The same turns and mirrors carry the whole set onto itself and the rows of a family onto each other. Which other rows belong to the same family as each row named below? List them in the order they appear above.
These 32 rows form 4 families of 8 rows each.
vuzi: -3.91, +0.66, +3.23, -1.12, -0.12, +0.88, +1.22, -1.66, -0.94, -1.43, -0.12, -0.33, +0.50
sapil: -2.55, +1.33, +1.49, -0.86, -0.67, +2.23, +0.49, -1.58, +0.54, -1.49, +1.45, -0.84, +2.58
Roner: -1.32, +0.31, +0.87, -0.16, -0.97, +2.65, +0.45, -0.76, +1.17, -1.78, +1.66, -0.44, +2.44
Ruko: -1.21, -0.34, +1.32, -3.54, +1.77, -0.19, +0.45, -2.76, +1.21, -0.18, -0.47, -1.48, +0.33
puvaz: -1.94, +0.74, +1.20, +0.43, +1.10, -0.30, -0.38, -3.71, +0.12, -0.58, +1.67, +0.10, +2.74
Fugen: +0.05, -2.00, +0.92, +1.86, +0.81, -0.29, -0.01, -1.85, +0.50, -1.26, +1.17, +1.43, +0.94
mak: -1.07, -1.03, +0.54, +0.22, +0.48, +1.47, +0.80, +0.78, +1.79, +1.05, +2.89, -0.08, +0.80
Nif: -1.96, -1.68, +2.74, +0.10, -0.48, +1.14, +1.41, +0.07, -0.37, -2.01, -0.38, +0.73, -0.78
tige: +0.12, -2.12, +0.99, -2.66, +1.55, -0.09, +0.64, -1.53, +1.59, -0.61, -0.73, -0.67, -0.70
rikub: -3.01, +0.99, +1.25, -0.93, +0.87, +1.10, +0.71, -0.80, +1.15, +1.54, +2.92, -0.99, +1.70
sig: -0.65, -1.00, +0.93, +0.41, -1.03, +2.46, +0.67, +0.09, +1.14, -2.05, +1.22, +0.24, +1.35
tas: -1.15, -0.98, +1.56, -3.36, +1.84, -0.41, +0.61, -2.42, +0.97, -0.28, -0.90, -1.17, -0.42
Banaz: -0.56, -1.73, +1.45, -3.02, +1.70, -0.40, +0.74, -1.91, +1.14, -0.49, -0.99, -0.78, -0.86
mida: -2.61, -0.32, +2.60, +0.49, +1.50, -1.39, +0.29, -3.43, -1.04, -0.69, +0.29, +0.77, +0.67
varo: -3.18, -0.65, +3.32, -0.55, -0.17, +0.74, +1.48, -0.82, -0.95, -1.67, -0.59, +0.32, -0.60
rud: -0.73, -2.17, +1.76, +1.60, +1.08, -0.92, +0.31, -1.96, -0.25, -1.14, +0.42, +1.62, +0.04
numi: -0.88, -1.85, +1.74, +0.52, -0.82, +1.83, +1.11, +0.44, +0.50, -2.16, +0.40, +0.72, +0.01
Pomu: -2.12, -1.93, +2.07, +0.15, +0.92, +0.26, +1.48, +0.93, +0.54, +1.00, +1.42, +0.51, -1.31
Sino: -1.86, +0.14, +0.60, -0.31, +0.58, +1.50, +0.59, -0.02, +1.75, +1.27, +3.21, -0.69, +1.66
tafo: -1.83, -1.46, +2.45, +1.04, +1.36, -1.39, +0.43, -2.58, -0.89, -0.92, +0.05, +1.31, -0.12
Mib: -3.26, -1.08, +2.74, -0.47, +1.23, -0.16, +1.55, +0.18, -0.11, +1.27, +1.13, +0.16, -1.28
selak: -1.19, -1.93, +1.19, +0.40, +0.58, +0.91, +1.17, +1.18, +1.32, +0.89, +2.13, +0.39, -0.46
fonub: -0.82, +0.01, +0.53, +1.01, +0.81, +0.15, -0.49, -3.07, +0.76, -0.83, +2.06, +0.40, +2.83
pumip: -2.68, +0.57, +2.06, +0.22, +1.38, -0.99, -0.07, -3.86, -0.64, -0.55, +0.95, +0.29, +1.83
Sivod: -3.65, +1.45, +2.46, -1.25, -0.32, +1.51, +0.84, -1.96, -0.33, -1.34, +0.72, -0.81, +1.80
Dopit: -0.02, -1.15, +0.38, +1.56, +0.69, +0.14, -0.40, -2.28, +0.91, -1.11, +1.83, +0.94, +2.09
zafa: -0.05, -0.60, +0.29, -3.07, +1.42, +0.56, +0.12, -2.31, +2.15, -0.41, +0.27, -1.51, +1.06
mes: -3.92, +0.99, +2.16, -1.24, +1.18, +0.40, +1.01, -1.05, +0.35, +1.65, +2.19, -0.90, +0.86
tulu: +0.58, -1.96, +0.43, -2.54, +1.37, +0.32, +0.43, -1.49, +2.02, -0.59, -0.25, -0.82, -0.09
vov: -0.78, -0.21, +0.76, -3.44, +1.60, +0.20, +0.22, -2.73, +1.69, -0.22, -0.02, -1.59, +0.95
zinir: -3.98, +0.13, +2.77, -1.04, +1.32, -0.10, +1.36, -0.64, -0.20, +1.50, +1.40, -0.40, -0.39
bogul: +0.54, -1.36, +0.17, -2.71, +1.30, +0.58, +0.20, -1.80, +2.27, -0.55, +0.18, -1.14, +0.65

Same family as vov: Ruko, tige, tas, Banaz, zafa, tulu, bogul
Same family as Sivod: vuzi, sapil, Roner, Nif, sig, varo, numi

